In the data rows, 128 means zero.
Some points, one per row:
[147 140 152 132 136 178 113 139 180  78 147 118 111]
[159  77 166  95 123 132  79 158 165  61  64 108 118]
[150 241 121 160 122 197 155  95  84 117 136 109 142]
[135  84 140  78  86 120 138 135 166 109 167 111  57]
[184 221 156 236 141 177 107 126  27  89 137 102 145]
[141 171  88 104 137  55 166 142 126 213 176 148 131]
[ 38  42 121 134 116  88 137 161 116 210 164 144 107]
[122 105 155  95 124 163 147 132 205  66 116 116 104]
[124 116 103 142 107 152  97 147 125  97 115 155 123]
[ 52  37 149  95  61  54 120 134 162 173 130 195 104]
[158 136 178  83 108 135 112 118 171  66  86 114 119]
[114  94  51 220 171  48 169 160  31 198 154 158 159]
[123 145  67 188 164  15 151 157  50 205 164 140 129]
[ 78  97 200   4 161 120 103 113 163 161   0 113 145]
[ 41  51 101 113 128  45 142 126 120 110  54 182 123]
12 more points follow, each with its number after it:
[110  62 194 103 116 144 119 106 150  70  76 137 102] 0
[155 131 137 124 144 167  98 108 146  86 136  89 105] 1
[155 166 126 122 149 219  80 112 167  90 170  99 142] 2
[124 111 132 114 117 145 106 141 155 109 163 128 112] 3
[129 155 145 156 177 172 124 143 153  62 146 111 108] 4
[120 133  37 211 145  26 189 203  45 226 142 156 125] 5
[ 91 108  67 131 115 107 104 121  95 167 179 161 146] 6
[178 255 123 158 135 172 146  98  47 117 135  85 156] 7
[152 215 138 145 151 156 163  99  96 109 113 137 183] 8
[ 84  78 168  25 151  45 126  92 140 224   1 138 140] 9
[115 126 127  91 114 191  96 136 172  73 132 107  94] 10
[119 144 150 127 111 155 105  94 162  44 100 116  87] 11
Which of these numbered points is nearest to each point below, ignoring the 3 directions in which the first points spread most? Its number follows each.
[173 121  51 214 170  54 182 161  46 211 147 135 107] > 5
[ 36  27 108  45 100  23 126 151 140 145  50 183  97] > 11
[ 86 100 191   9 109  78 114 100 163 164  35 144 162] > 7
[194 228 118 242 125 157 179 122  26 137 204 119 109] > 0
[116  70 198  47  79  76 135  80 176 196  51 133 166] > 9
[116  91 188  90 117 102 135  76 191  72  72 126  72] > 11
[143  81 142 104 160 170 136 146 180  53 106 100  98] > 4
[165 155 132 124 154 237 108  99 154  51 153 110 158] > 2
[152 122 134 126 144 192  89  84 164  87 151  88  93] > 1
[196 234 124 154 141 163 157  96  95 135 136 141 171] > 8
[169 255 111 223 134 177 183 142  85 149 164 127 159] > 8
[179 100 158 133 152 189  96 121 190  52 135  79  96] > 1
